A single turn carries every row of the set below to another of its rows. Some are shown first; where does it send the rows asked next?
rom: [ 10  -6  -4   0  -5  -6  -6  -3   4  -9  16   9  -6  -7   3  -4  -4   0
   0  -3  -5  -8   6  -7 -11  -6  -2  -5]
nusa: [ -5 -14  -6  -3  -3  -7   1  -9  13  -5  -9   1  -5   1   7  -1  -4 -10
  12   5  -9  -3  -1  -3  -2   6   4  10]
vuzus: [  2  -1   2  11   3   3   8  -3   1   6   4  16  10   7   2  -5   8  -7
   0  -6   4   5   2  -2  -5 -11 -11   6]
Tova: [  3   0   3  -3   5  15  -8   0  -9  -5   1  -3   4  -6 -10  -4   5   4
  -4  -6   4   7  16  -1   4   5   4  -6]
Vovo: [ -8 -13 -11  -1 -11 -10  -1  -1 -13  -5   3  -8  -5   0   2   8  -2   6
 -11   3   3  -4   0   1   7   5   6   1]
nufan: [  0  -6 -11   0 -15 -12  -1  -1 -11   0   5  -6  -4  -4  -1   8   4   8
  -9   4   0  -5   0   1   2  15   5  -2]
Lusil: [  5  -5  -3  -6   8   1 -18   3 -12   4   3   0   2 -10  -5   4  -3  -9
   2  -4 -13  -9  -7   3  -5   1   2   2]
pena: [ 1 -6  3 -7  1 -8  8 10 -3  0 -7  0 -4  3 10 -9  7 10  7  5  3  1 12  7
 -3  4 -3  2]
bov: [  4  -6  -6   9   0  -1  -4  -1 -15   3  -8   7  -5   3   8   0   0 -12
   3   1   9  -1 -17  11   1   0   2  -3]
Leso: [ 3 -2  4 -9  5 -5  5 11 -8  4 -6  8 -2 -1  2 -5  8 11  7  6 -4 -1  8 10
 -4  1 -6  5]
posuv: [ -5 -14  -4  -1   7   2 -11  -8  -6   1  -2  -6   8 -15   1   2  -5 -17
  -6  -2  -5 -13   0  -1   3   3   7   8]
lev: [  4  -3  -3   2   9  -5 -10 -12   6 -14   6   0  -2   2   1  -1  -2   7
   2   1   1 -16  11  -8  -1  -1  -1   1]
nozo: [  8   9   3  -7   9   2   2   2  11  -6  -6  -4 -10   3  10  -6   4   3
   6   7   4  10  -3  -6  -2  -6   4  -5]
Pog: [ -7 -13   3   2   5   2  -3   4  -3  -7  -4   9  -7 -15  -1   5  10   0
  -8   3  10  -6  -7  -8  -3  -7  -1   8]
Suti: [  2  -6  -4  -8   0   4   0  -7  -7 -12 -15  -3 -13  -6   1   5   5   2
  -8   6   7  -9  -6  -7   3  -5   2   3]
pon: [ 12  -8 -12   4  -5  12   4  -1  -6   8  -7  -7  -4 -11  -1   7   0  -3
   4   8   0  15  -1  -3   1   2  -4   5]
roga: [-11  -5   3   4   0 -13   3   1   3  15  -6  -6   5  -7   8   9   6   0
   3   0 -13   1 -11   0  -2  -2  -7   2]
ved: [-9  0  1 -7  3  0 11 -6 14 -4  6 -7  5 -7  4 -8 -2 15 -1  4 -4 -6 -2  0
 -3  1  0  6]
kozoz: [ -4   3  -3  12  -9   0   6  -7  -2  -2   7  -8  10 -15  -7   0   3 -10
 -12  -7   2  -3  -7   0  -5  -4   5  -6]
bam: [  0   6  -2  -2  -1  15  -4  -1  -7  -6   6   4   0  -6 -12  -1   9  -1
  -4  -4  -1  12  13  -1   2   4   8  -2]
dat: [ -3   2 -13   5  -8   8   7   8   6  -1 -10  -5  -4   7   8  -3  -4   4
  -7  11   2   2   3  -1  11   2   0  -2]
tebi: [ -4 -10  -5   2  -1   0  -3  -3   2  -4   3  10 -11   1   2   2  10 -14
   5  10  -8   5  -2  -2  -7   4   9  17]
mozif: [-15   4   1   7   5 -10  -9  -5   3  -3   8  -3   6  10   3  -4  -2   2
  -5  -5 -12  -2   8   3   2  -9   6   4]
Zev: [-14   3  -2  12   3  -6  -8  -6  -2  -5   3   4   4  13   0  -2   0   1
  -4  -4 -10   0   7  13   1  -2   6   1]
Numi: [  7  -3   4  -1  12  -7  -2  -1   9   6  10  -1  13  -1  11 -12  -2 -16
   3  -4   3  -3   1  -2  -4   6   5   0]
Nomu: [ 12   1   2   3   6   1   9   4  -1   9   3  -2   8   8   2  -1   2   4
   1   3   8  -5   6  -5  15   3   0 -12]
zud: [  5  -4  -5   4  12   0   5 -17  -2   8  12  -2  13   0   4  11  -5  -1
  -2  -1  -5  -3   9   2  -5  -4   5  13]
gakem: [-16  -1  -4  -5   6   9  -1  -9  -5  -5   0  -3   4  -3   5   2   0   7
  -8   8  -6  -2   5  -4  15  -4  -8  -5]
maraf: [  8   1  -6  -5   2   2  10  -3   9  15  -2  -7   4   3   0   7  -1 -10
   6 -12  -7   7   2   0  -1   5  11   4]
tivu: [-10  -1   0  -3  -2 -15  10  -4   5  10  -6  -8   2  -7   5   2   5  -9
   2   3 -12   1 -13  -2  -1  -7  -4   7]
bele: [  1   2   0  15   5  -1 -21   3   1   3   1   1   2  -6   9   8   0   4
  -7   0   7   3  -2 -12  -1   0   1  -6]
zar: [  8  -8  -7   0   0   3   4   2  -5   8  -6  -2  -1   0  16  -2  -4 -19
  -8   6   8   8 -13   1   0   0   7   5]
Vob: [ -7  -7 -12 -11  -6   0  13 -17  -1  -2   0   0   3  -1   4   3  -1  -5
 -12  -6  -1  -6   0   2  -8   1  -4  12]
Nepe: [  6   3  -4   1   8   8   9   3 -11   8 -13  -7  10  -4  -2   7   4 -15
  -9   3   3  -3  11   3   3  -1   7  -1]
zal: [ 12  -6 -12   5  -9   7   6   4  -4  10   3  -2  -2 -14   3   9  -1   2
   4   6  -4  11  -2  -7  -2  -4  -6   4]
nuso: [ -4   2   3   4  -2   1   0  -3   6  -9  -4   4 -12 -10  10  -7   3  -6
   8   0   0  10  -4   3  -2  -9   3 -14]
futo: [  7   8   5   4   0 -10  -8   0   1   3   3   1   5  -2   6  -7  12 -11
   2   5   2  -1   0  -3 -13  15  10  -2]
fuma: [ 14   2   0   9   4   3   5  -8   6   9   4   9   8   8   1  -8   3  -7
   3  -3   1   7   4  -4  -5  -6 -11   6]
lizop: [  9   4  -3   2  15  10 -14  -3  -7   2   7  -5   0  -2  10   3  -1  -4
 -13  -1   7   5  -1  -9   7  -7   4  -5]
nete: [  3   2  -3   8  -2   1   4 -12  -5   1   7  -6  12 -11 -12   0   0 -12
 -15  -4   3  -6  -9  -4  -3  -7   1   4]

Lusil moves to futo
nozo moves to Suti
Now find these:
zal moves to bam
fuma moves to pon
maraf moves to Nepe

A single turn carries every row of the set below to another of its rows. Some are shown first; where does it send the rows asked next?
luru: [ 10   8   6  -7   2   1   6  -8  -1  -1 -20   0   8   2]
tofa: [  0   2  12   3   7   4   3   7  -2  -2  12 -10   7   8]
baf: [ 8  5 12 -2 11 -3  5  1  6  1 -8 14 -8  2]
nep: [ 12  11   9   1  11  -9   3   5  -1  -1   9 -11   6   5]
devip: [  2  -7   7  -8  -2   1   4   4  -3   7 -12   3  14   0]
Vata: [-4 14  4  3 -2  5  4  5  4 -9  6 -6  6  1]
Buti: [  4  -1   3  -1   0 -10   4   8   1   0  13 -17   4   4]
rep: [ -4 -12   8  -3  -1   3   5   6   8  -1  -3   8 -10   1]
rem: [ 11  -2  -6   5   2  -2   0   9  -1  -5   7 -12   5  -8]
rog: [ 10  23   5  -3  -4  -6   2   4   5   0  -5 -11  -9   0]
genog: [  3  -1   4 -12  -6 -10   7   3   1   7 -13   0  12   0]
lokil: [  8   4  11  -3  -4   1   2   0   6   2  -2  -3 -24   2]
bir: [  9   0   1 -14  -9  -6   9   1  -1   6 -18  -9   3  -2]
vene: [ 14  -3   9   1   1   4  -1  -2   3   2  -2  -2 -22  -1]
gumu: [  7   6   3  10   4  12  -5  -4   3 -11  -2  -5  -2   1]
bel: [  7   2   5  -6   3  -6   4  -4   0   2 -15   5  16   1]
guf: [ 10  -4   2   0  -5   6  -2  14  -2   5   0 -15 -10  -6]
Fiv: [ 10   2   6   2  -1   0   0  -7   9  -4  -2  -2 -21   2]
Nubud: [ 10  -4   1  -7   0 -17   6   5   9   3  -6   4 -12  -3]
dozi: [11 17  7 -2  5 -2  4 16 -5  4  3 -8  2 -5]
Pela: [  3  -9   5  -7  -4  11   5  -1  -4   2 -16  -4   7   0]

vene moves to Fiv
baf moves to Nubud
genog moves to devip
Now find these:
rem moves to Vata
rog moves to guf
Pela moves to luru
Buti moves to tofa

A single turn carries every row of the set below to another of its rows. Some are shown first; where does it send the rows asked next?
Sibes: [ -6   6   8   0 -13   6  -3  -1   1   5   0  10   8  -9  -6 -12   6  -7
  -1  -5  -4]
kobug: [  7  10   4  -1  -5  -7  -7  11  -1  -1   8   0   3   6  11  -8  11  -4
 -12  -3 -11]
lir: [ -2  -6   4  -4  -2  -9  -4  -7   1   3  12  -4   5  10  10   5  -9  -3
  15   7 -13]
vuz: [ -1   5  -4  -6  -3   3  -4 -19  -1   0   8  -4   6   9   9  -7 -11  -3
  -1  -2  -1]
Nise: [-11  -2   8   7   8   4   0   2 -12   3  10   0   2  -4  -8   6  -2   9
  -4   5  -6]
zival: [ -6  -9   9  -3  -6   4  -8 -11 -13   2   3   0  11  -1  -1   3   5   4
 -10 -13  -6]
suda: [ 10   6  -7   5   7  -1  -2  -3   6 -10   3   1  -2  14  -2   8   3  -9
   3   8  -9]
Zafug: [  3  -4   7  -2  -8 -10  -5  -5  17  -4  -5   5  -2  10   2   7  -4  -3
   6 -10   1]
vizi: [ -7  10  -1   4 -10  -1   4 -14   3   0   0  -1 -12  -2  -2  -2  -4   7
  -1   8   0]
lataf: [-10   2  -5   9   7   3  16   0  -7   6   0   1  12  -1   6  -2  -1  -4
   2  -5  -6]
tofis: [  2  -8   5   0   6  -1  -9   2  -6  -2   3   5   4 -15   7  -6   6  17
  -3   2  -6]
sazap: [  0   0  -5   6   6   3   5   1 -13  -2  -1   1  13  -1  10 -12   9  -9
  -1  -4  -4]
mokuv: [  2  -9   7  -1   3  -3  -1  -2 -14  -9  -1   1  14  -8   9  -1   7  12
  -5   6   1]
nikam: [  8  -7   0  -3   9   1   0   6  -6 -10   3  -3   7  -3  11  -9 -10   6
  -1  10  -6]
lumo: [ 10   9   4  -4 -14   0  -3   8  10   4   9   4   1   5  -2  -8   1   1
   0 -12  -4]
Mer: [  5 -12   9  -2   0  -9  -1   7   2  -1  12   3  -2   2   3   1  -4   1
  12  14   0]
vem: [  1  -1  -2   3   2  -7  -1  -2   0  -4   6   2  -1  14   4  -7 -13 -17
   0   2   3]
deluk: [  3  -8   9   4   0  -5 -11  -9  -7   1   6   6  12   5  -7  -1  -2 -12
   5 -10  -5]
raras: [  9  -8   9  -1  -5  -7 -14  -5   0  -5 -13   2   6 -10   5   1   2  -7
   3  -2 -15]
Deku: [ -2  -9   6  -1  -8  -1   0   8  -1  -1  14   7 -11   2  -6   9   7  -1
  -1   7   4]
tulo: [ -2  -5   3   2  15  -5   3  11  -2 -10  -3   5  -5   1   9   1   1  -6
  -6   7   3]
dofo: [  4   1   5  -2  10   0 -16  -1   3  -1   9   5   3  12   0   8   9 -11
  -4   1  -6]
zilez: [ -2 -11   2  -6  -3   0  -3  -7  -5  -5   7  -2  10   8   8  12   2   0
   7  -7 -22]
suk: [-11   6   1   5  -1  -1  14   3   5   7  -6   2   7 -10   9  -2  -8  -1
   3   3  -5]
Vekel: [ -5   6  -8  -4 -10   1  -5  -2   2  -1  -1  -6  -4  -2  13  -6 -14   7
  -2   6  -3]
gebi: [ -5   0   0   3  -7   6   1 -12  -6   6  12   7   4   5 -12  -3   0   9
  -7  -4  -9]
zimiv: [ -3   1  -3  -4 -13   0  -2  -5   3  -8   7   4 -15   2   6  10  13  -4
  -5   2  -1]
lub: [ -1   8   9   2  -8  -8   3  13   0   6  -7 -11   7  -1  12  10   0   5
   5  -1  -5]
goz: [ 4 10 -1  3 -5 -1 17  5 -1 -1 -3 -7  9 13  2  6  2  4  5 -1 -9]
kur: [  6  -9   5  -2 -11  -2  -1  -2  -2 -11 -12   0  -2 -11   6  -7   3  11
  -7   1  -5]
mepi: [ 6 12  4  4  6 -4  6 -1 -6 -2  8  0 10 11  5  0 19  2 -2 -2 -7]
lazu: [  6 -10   8  -8  -2  -6 -15   9  10  -4  -2   5   2   9   6   3   0  -8
  -6  -5  -5]
muzev: [  5  -3   0  12   1 -10   0   8  -1 -12  -7  -4  -2   5   1  15   2  -3
   2   6 -12]
savip: [  4  -7  -4  -8  -7   0  -2  -8   0 -17   0   3  -1   1  13   9  14   1
   1  -6 -14]
fim: [  3   8  14  -1  -5  -5  -4   4   7   9   4   1   7  -5   3   5   6   8
  10 -10   3]
Deg: [-11   1   4   2  11   6   6  -2   2  -2  -4   9  -5   0  -7  15   7   0
  -3  -1  -5]
zanim: [ -5  -3  10  11  -1 -15  -4  -4   3  -2  -5   1  -1   4  -1  19   4   0
   6  -6  -3]
Vego: [-11   1   0  -1  -5  10   3  -8  -9   2   8   1   9   6  -9   6  -6  10
   1  -6   1]
tapiz: [ -3   6  -1  -2  -9   2  -1 -10  11  -3 -15   2  -7  -2   0   9  -3  -5
   1   1 -14]
mub: [  0   4  -6  -2 -15  -5   1  -9  -2  -3  -1  -3   0   4  12  -9  -7   2
 -10  12  -6]
voni: [ -7   2  12   1  -5   0   3   5   6   5  -6   9   9 -19   2  -6   1   1
   2   1  -4]
tuk: [ -1   7  -4   1  -9   4  -3  -2  -5   0  -1   3   7  -2   5 -19   7 -14
  -3  -2  -4]

Vekel moves to tofis
kur moves to zival
Now find these:
raras moves to deluk
kobug moves to mepi
sazap moves to lataf
zimiv moves to savip
zanim moves to Zafug

A single turn carries every row of the set below to another of its rows. Some are shown first; where does it send the rows asked next?
seme: [ -7  -5  -5   9  -8  -3  -7  -3  -4 -10   8  -6  -1  -5   8 -19  -5  -2
  -1   2   8   0  -3   5]
nanu: [ -3  -4  -1   6 -10   1  -6  -5  -3 -10   6  -3  -6  -4  12 -18  -7  -7
  -1   8   5   0   1   5]
feve: [ -5 -14  -6   1  11  -1  -8   3  -2  -1   1 -19   1   1   1  -1  -4   0
  -5  -8  -9  -3   2   0]
kab: [-12   3  -1   1  -2   1  -5   9   4  -4  -3   5   1   6 -14  18   2   3
  -3 -10   6   0   1  -3]
doru: [ -7 -10  -6  -3   7   1  -2   3  -2  -2  -3 -18  -3   2  11  -1   0  -5
  -1  -7  -8  -1  12   6]
bazo: [ 3  5 -1 -2 -9 -1  4  0 -3 25 -3 -8  0  1 -1  3 -2  5 -5  2 -2 -4  0 -3]
Zut: [ -3 -11   9  -5  13  -3   0 -10   6  -6  -2  -7 -11  -5   3   2  -9  -3
  -1  -8  -4   3   6  -4]
raval: [  0   1 -14   7   3  -4   2   4  -2   2  -3  18   8   1   3   5  10   7
   0   1   3   7   5  10]
nopap: [ -3   9   2  -1  -6 -11   8  -8  -1  19  -4  -3  -3  -7   4   3   0   8
   3  -8   5   3   2  -2]
savun: [-14   5  -5   2  -4  -1  -7   9   1  -5  -4   4   2   5  -9  17   4   1
   0 -12   4   0   2  -1]
sud: [ -9   4   2  -2  -3   4  -4   7   5  -4  -4   8  -3   6 -13  19   0  -1
  -3  -6   4   0   3  -4]
zup: [ 3  4 -9  5  3 -2  2 -2  0  0 -5 24  3  0  4  7  5  3  1  4  1  7  7  8]
Vefum: [-13   7  -4   1  -6   0  -8   7   0  -6  -6   7   0   5  -4  19   2  -3
   2  -9   2   1   5  -1]
Kofu: [ 5  7  0  1 -7 -5 -4 -6 -4 22 -3 -4  0 -3  0  5 -7  4 -1  2 -6 -3 -4 -8]
latu: [ -6  -9   3  -6   8  -1   4  -5   2  -6  -5 -10 -10  -2  12   1  -3  -7
   1  -8  -5   3  14   3]
loz: [ 7  1 -4  4  6  0  2 -3  3  1 -3 25  2  0 -4  8  1  4 -3  7  1  6  3  4]
Bido: [ -1  -6   5   3  -8   4  -1  -6   1 -10   6  -1  -9  -5   5 -18  -9  -7
  -4  10   9  -1   1   2]
boz: [ 11   0   7  -3   9   6  -6  13  -1  -4   1  -2   2  -1   3 -18  -9   8
   0  -2  11   2  -7  -3]
Fakud: [  9   6   8  -4   5   4  -6   8  -4  -8  -3   4  -3  -3  16 -16  -9   1
   7  -3   9   5   1   0]
beli: [  7   1   1  -1   6   4  -6  16  -5  -4   1  -6   5   0   8 -19  -4   8
   3  -6  12   3  -4   1]
rel: [ -2 -15   3  -1  16  -3  -7  -5   3  -4   1 -12  -4  -3  -3   1  -9   2
  -4  -8  -7  -1  -1  -6]
dogog: [ -2  -9   5   4  -4   1   0  -5   3  -9   9  -3  -7  -6  -1 -19  -8   0
  -6   6  12   0  -4   1]
bek: [  6  -3  -7   5   8   1   2   2   3   3   0  20   6   1 -10   7   3   9
  -7   5   3   4  -1   4]
Tegi: [  1   9   2   2  -5 -11  -1 -10  -3  18  -4  -1  -2  -8   3   5  -6   7
   4  -5  -2   1  -3  -7]
bog: [-1  6  0 -3 -9 -4 11 -1 -1 23 -4 -8 -2 -2  1  2  2  7 -1 -4  5  0  4  0]
ganef: [  3  -2 -13   7   6  -2   1   5   0   4   0  15   9   3  -6   5   9  11
  -5   2   4   4   1   8]
vozaf: [ -6  -9  -1   8  -5  -3  -4  -3  -1  -9  10  -7  -2  -6   0 -20  -6   3
  -4   1  12   0  -6   2]
pofi: [  5   6   1  -2   4   3  -5  13  -6  -6  -3  -2   2  -2  16 -18  -4   4
   7  -6  10   5   1   3]
sek: [ 12   3  12  -5   7   6  -6   8  -1  -6  -2   3  -3  -3   8 -15 -12   3
   3   0  10   4  -4  -4]
beno: [-10   6   1  -1  -5   3  -6   6   2  -5  -6  10  -3   6  -7  20   0  -5
   0  -5   1   0   5  -2]

pofi moves to beli
feve moves to rel
Now find these:
zup moves to raval
beno moves to Vefum
bog moves to bazo
dogog moves to Bido

